One vector is turned by the same rotation once a tick. Each row is the vector after some number of ticks, and that number follows the row.
The counts run from 0 to 496.
[-14.9 -13.0 -42.7 -13.1 -11.7   6.2  13.8  13.9  47.0  -9.1   0.7  56.9
  -6.3 -18.3  18.5   6.7  -4.3 -21.6   8.3  11.5  32.2  -7.3   3.3  -7.3
  11.6  35.2   0.0 -16.0  -2.1  -2.4 -11.2   4.1 -21.7  -7.0  15.9   0.9]
23
[-55.1 -18.4 -32.2  25.6  -0.9 -15.9   7.2  29.4  46.3 -24.1 -17.4  32.4
  -8.9 -22.1  17.3   4.3  17.8 -21.1   3.3 -11.5   8.7   4.1  -0.9  -7.1
   5.8  11.9   7.9  -4.9   5.6 -21.8   1.8   4.8  -4.4 -25.5   4.0 -18.6]
35
[-12.6 -24.0 -23.7   7.7  -8.3 -12.1   1.0 -13.0  29.1  -6.6 -18.1  43.5
  -1.1 -43.3  56.2  -2.4 -24.9  17.4 -15.9 -17.7   8.1  28.1   7.9  23.4
  25.4   9.1   2.2  -6.6  -8.2 -17.5  -0.3   2.2   5.4  15.1   7.2 -12.7]
173
[-27.2  23.1 -32.4   2.1  -6.1   4.7  17.6  16.0  30.7  -3.6 -30.8  13.4
 -33.7  22.7  42.8  11.3  36.0 -28.2   1.1 -18.4  10.8  -4.8 -21.1 -26.3
   6.3  22.2  -7.2  -6.8  -6.9 -13.6 -11.4  16.3 -10.1  -9.4  20.6 -24.6]
338
[-17.9  -3.3 -36.8  -6.0 -11.0   2.6 -21.7  12.9   9.7  -8.4 -22.6  50.2
  12.3   9.0  34.3 -23.7   8.1 -29.2  22.4 -17.6  22.5   8.8 -28.0 -17.1
  22.7  18.6 -19.6 -17.5   0.5   0.7  -6.3 -11.9 -11.7 -13.4  20.6  -3.4]
27
[-25.8   7.0 -31.8   3.3 -13.3  -2.5  -0.3 -13.5  45.2 -26.8 -30.7  29.0
 -34.9 -16.5  36.1  16.3   7.1  11.9 -26.8 -11.2   3.8  16.2 -10.2  -5.0
  12.4  31.6  -7.8 -26.7  -6.2  11.1  12.1   4.8  19.3   3.7  -0.1  -6.4]
57
[-14.5  -4.2  -8.8  20.5 -15.0   5.0 -39.4 -12.5  31.0 -16.0  -9.0  41.2
   3.3 -14.9  31.3   7.2  -7.1 -17.6  -3.4  -4.8  10.7  32.1 -32.7  -6.5
  25.8  10.3   1.8 -48.0  -7.2  25.1 -16.0   4.5  -7.0   6.3   7.5  10.9]
213
[-36.8  -5.0 -40.3   2.0 -12.8 -16.2 -18.1  27.6  33.8 -22.1 -23.8  32.6
   5.7   1.3  24.3 -11.4  -3.5 -12.5  11.4  -4.9   5.2  11.0 -14.6 -25.2
  24.5  26.8  -7.6 -33.8  -9.9  11.1  -1.5 -14.9   3.2  -9.4  -0.4  -2.8]
307
[-31.4  -5.3 -28.1   2.2  -6.5  23.2  15.9  17.1  36.6  -5.4  -7.7  52.4
 -13.4  -3.4  23.4  11.8   8.3 -34.6  11.0  -9.1  20.8  -9.7  -7.2 -15.7
  14.8  19.7 -13.5   2.4   3.6 -16.6 -17.6   7.8 -22.2 -22.7  18.8 -14.7]
315
[ -0.6  -7.5 -27.2   5.9  10.7 -15.0  14.1  29.7  21.8  11.5  -3.6  24.4
  22.0   2.2  17.2  18.3   3.9 -30.5  -8.7   0.7  35.9  17.9 -18.1 -13.0
  12.3  19.3  14.7   2.1 -15.6 -44.4 -17.5  28.0 -20.2   1.6  31.2 -22.7]
280
[  2.6  -1.4  -0.1  15.5 -13.7  15.6 -22.4 -28.6  25.4 -11.0 -13.4  28.2
 -12.4   0.2  31.4  22.2  -4.3   2.3 -37.8  -1.7  26.8  28.2 -42.6  -5.9
  22.8   6.6   0.4 -30.0  -0.3 -11.1  -8.6  15.3 -14.1   1.3  27.3   9.9]
236
[-11.5 -10.0 -28.8 -14.7   4.1   4.3   7.6 -22.4  14.2 -12.8 -43.7  33.4
 -34.4 -22.6  35.8  11.0   9.5  10.8 -25.7 -17.1  35.4   6.6 -22.1  -1.3
  17.0  34.3 -12.0   5.3  -1.8 -33.3   4.9   9.6  19.7  -6.4  13.2  -8.2]
336
[  0.8 -25.8 -28.0 -11.8  25.7 -15.1  -6.2  -2.0   7.9   2.7 -11.3  33.1
   5.0 -22.9  24.5 -16.6 -10.0  -2.2 -14.6  -6.1  29.8  15.8 -10.0 -17.6
  42.4  40.4 -26.7  -6.9 -17.9 -19.7 -15.7  13.6  10.1  -3.4   3.8   4.9]
301
[-10.4 -11.2  -2.5  16.3  19.1   4.6  -9.5 -24.5   7.4   8.0 -22.3   8.7
   0.5  -8.3  29.4  16.5 -13.0  10.7 -38.6 -14.2   6.1  38.4 -27.8 -17.3
  56.5  14.3  -0.4 -21.3 -14.1  -6.8  -7.3  30.9  -6.7  14.5  -3.6  -7.6]
247
[-21.7 -29.5 -18.2  12.1   8.2 -12.3  -4.5  -1.1  -6.9  -7.4 -19.7  37.9
  -8.8 -49.7  39.0  24.5 -12.1  -1.9 -13.7  -7.3   7.5  30.9 -11.5  19.9
  11.3  11.4  22.3 -13.0 -15.4  -5.6 -11.9  23.8  -6.5   8.5 -15.6 -15.3]
75
[-14.0  -8.4 -33.5   5.1  -2.6   8.9  -6.8  -4.6  22.5   8.7 -34.5  25.0
   6.7  23.8  56.3 -12.0   9.9  -1.2  -3.8 -29.9   5.8  11.9   4.5 -13.0
  36.6   8.5 -32.9  -8.2 -14.3   2.8  14.8   1.0 -13.6  16.7  10.9 -19.9]
166
[ -4.3  23.7 -32.5 -12.7 -24.5   1.4   0.0 -18.3  47.1 -28.2 -16.3  32.2
 -23.3 -24.6  27.5  13.2   3.8 -12.3 -26.2 -12.5  30.7  11.7  -1.6 -14.4
  -7.8  37.6 -17.2  -9.0  -8.1   5.9  10.2   0.2  15.9  15.9   7.8   3.3]
197
[-24.8 -17.0 -29.4  -7.5  -7.1  23.2 -20.9 -25.8 -13.9 -14.5 -31.1  49.0
  -6.8 -21.5  23.2  14.0  11.0 -18.7 -11.9 -20.2  32.1  10.1 -22.6  -4.0
  18.5  24.1 -18.5  12.4  -1.6  -1.7  12.4   1.9  -3.5 -16.2 -10.3   1.0]
219
[ -1.3  -9.8 -23.4 -10.5 -29.9 -10.3  -1.3 -12.9  -5.4 -18.3 -14.6  25.4
  -5.4  -0.4  59.7  27.0 -18.5  -2.6 -26.4   5.7   9.3  22.6 -33.4 -15.2
  18.2  21.5  -2.3 -30.5 -36.6  13.6  -5.2   3.1  -6.3  22.9   0.7   8.2]
255
[-15.2   5.8 -13.0  12.0   0.2  -6.3 -20.7 -17.0  -1.0  -4.3  -4.0  14.3
  23.6 -26.7   0.0  19.0 -17.0 -25.7 -23.9 -19.4   3.8  36.7 -39.6 -32.8
  35.1   5.6  21.9 -14.8   2.5 -17.4 -33.4  34.1  -4.4   3.7 -13.6  -3.1]
386
[  0.1   5.7 -24.1   1.2  10.4   8.1  -7.3   2.2  21.8  15.1 -23.6  39.8
  12.6 -17.7  28.9  -9.9  11.2 -23.7  12.5 -22.5  27.0  24.2 -16.3   5.1
  17.0   3.2   8.9  -7.0  11.9 -37.9 -28.1  21.4 -13.0  -4.2  32.7 -24.0]
183
[-16.0  -8.1 -22.6   9.6 -16.8   2.9 -14.1   5.1  22.6 -13.6 -26.0  42.4
  -4.9  21.1  48.7 -14.9  11.5 -17.9   1.6 -15.9  23.8   6.5 -20.3 -15.1
  21.9  15.1 -32.3 -23.5 -10.8   0.8   5.9 -25.3 -11.8 -14.4  32.8   2.1]
318
[ -5.1 -10.1  -5.8  32.0  12.4  -8.1 -35.4   4.3  24.8  -3.0 -14.4  34.4
  -1.5  -0.2  28.1   0.3  19.1 -10.7 -18.6  -4.4  21.5  23.3 -32.6  10.9
  28.1  11.2   2.0 -38.7  -8.2   3.9 -10.1  11.9 -16.1 -15.4  22.6  -8.8]
225
[-33.6 -17.6 -21.3  25.4  18.2   2.1 -13.3  10.5  23.8   4.7 -22.3  39.1
   2.0  -6.4  21.4 -13.7   7.1  -3.2   5.4 -21.4  15.0  22.2 -20.8   9.5
  42.8   4.6   6.3 -26.2   8.9 -28.7 -15.8  12.6 -10.6 -24.5  22.8 -13.6]
323
[-31.9   7.9 -13.7  25.8 -29.1   5.9 -17.3  -6.0  40.9 -18.7 -16.2  36.2
  -2.0   5.1  35.5  -5.9  -0.3 -19.0  -4.0 -24.2   0.2  20.1 -23.3 -16.3
  21.9  -1.8  -6.2 -26.8  13.2  -1.7  -0.9  -9.1   7.2  -6.7  17.1  -3.0]
38
[ -5.0 -37.5 -12.7  17.8   2.9 -23.2   7.6  -4.7   2.4  -6.0  -0.6  35.5
  -7.5  -6.2  51.3 -15.9   0.1 -31.5 -13.7 -11.6  20.1  10.2 -17.2 -20.1
  18.6  16.5 -24.8   8.0 -39.7 -17.8 -16.1 -10.1  13.0 -10.5   3.0   1.0]
29
[-46.1  -3.5 -34.7  10.1  -8.0  -3.8 -21.8   8.2   3.5 -12.8 -12.5  16.8
  39.1  -3.4  -3.4  14.0  -6.1 -30.5   4.3 -13.7  -1.3  24.8 -23.3 -37.2
  43.0   8.4   7.2 -15.4  -3.5  10.0  -0.2  15.5 -15.6  -2.0 -20.7 -15.0]
113
[-17.2 -11.8 -39.4   1.2  25.7  -9.7 -23.3  19.2  20.3  -3.9 -25.8  26.2
  25.5 -19.6  -4.6  17.4  11.1   0.0 -15.6   6.2  32.3  18.0  -7.4  -8.1
  36.1  39.5   4.4 -19.1  -5.3  -6.8   5.9  23.3 -15.2  -5.2 -14.0 -12.9]
109
[-29.6 -20.7 -44.5 -11.0   4.1  -1.2 -12.0 -12.9 -17.3  -3.0 -46.8  30.5
  -3.4 -26.1  49.1   6.3  20.0 -10.1 -11.4 -28.2  22.2  14.9  -2.2   6.4
  10.6  19.7  -8.5  10.5 -21.3  -0.4  15.1  11.3  -4.8   0.2  -9.1 -25.9]
359
[-16.2 -25.0 -27.3  11.5  18.7  -7.6 -18.5  12.8  39.9 -14.0 -19.2  30.6
   3.4  -7.0   6.1  16.8  13.9  -7.6 -27.9  12.5  28.1  16.1  -2.8  -5.6
  38.6  37.8  -4.1 -25.3 -14.5   9.8   9.3  19.6 -30.1 -11.6  -1.3  -8.1]
400
[-14.9   4.0  -9.4   6.3  -3.9  30.6   0.9  -8.1  26.5   4.4  -9.0  45.8
 -14.3 -11.3  19.3   6.9  -2.5 -19.0   1.0 -18.8  25.6   6.0 -33.6  -5.9
  17.8  13.0   6.8 -13.9  24.8 -39.4 -37.5  22.9  -9.2 -31.1  27.4 -10.9]
43
[  0.2   6.8 -17.4  -1.8  -7.3  -6.0   7.6 -10.5  23.6   2.9   6.2  19.9
   7.9  12.4  38.4 -14.1  -9.7 -34.2  -9.4 -12.7  19.4   7.8 -13.7 -54.5
  36.1  22.9 -29.5  -4.5 -26.7  -5.1 -17.1  11.1  -1.4  15.9  12.5   1.7]
298
[-22.9   0.3 -25.2   5.8  11.0  -4.2 -10.2  22.0   3.0  16.6 -23.8  12.3
  10.2  17.5  22.6  -1.5   1.9  -8.1  -3.2 -15.7   3.2  23.1 -41.2 -31.4
  51.9   8.8   4.0 -21.6   5.2 -33.8 -21.7  16.2  -2.0 -13.1  11.7 -16.4]
148
[ -0.7  -4.4 -36.2 -28.2  -1.9  13.4  -8.7   4.5 -12.4  16.8 -16.9  42.0
  -2.5  -4.9  32.6   3.8 -17.0  -3.6  13.4 -13.1   7.4   5.5 -30.9 -14.8
  38.9  21.9   8.1 -19.6   5.7 -24.9 -37.5  22.8 -10.7   8.1  14.8  -2.6]
160
[-32.1  -7.3 -33.1  -9.4 -29.2  26.2 -14.7 -32.1 -14.4 -17.0 -35.5  44.1
   9.0 -22.3  36.5  29.2  -4.5  -9.1  -2.7 -23.2  15.3  26.5 -19.5   5.7
  12.8  -2.7   6.6   4.6  11.0  -1.0  13.2  13.1  -9.7   5.8 -11.5 -18.9]
79
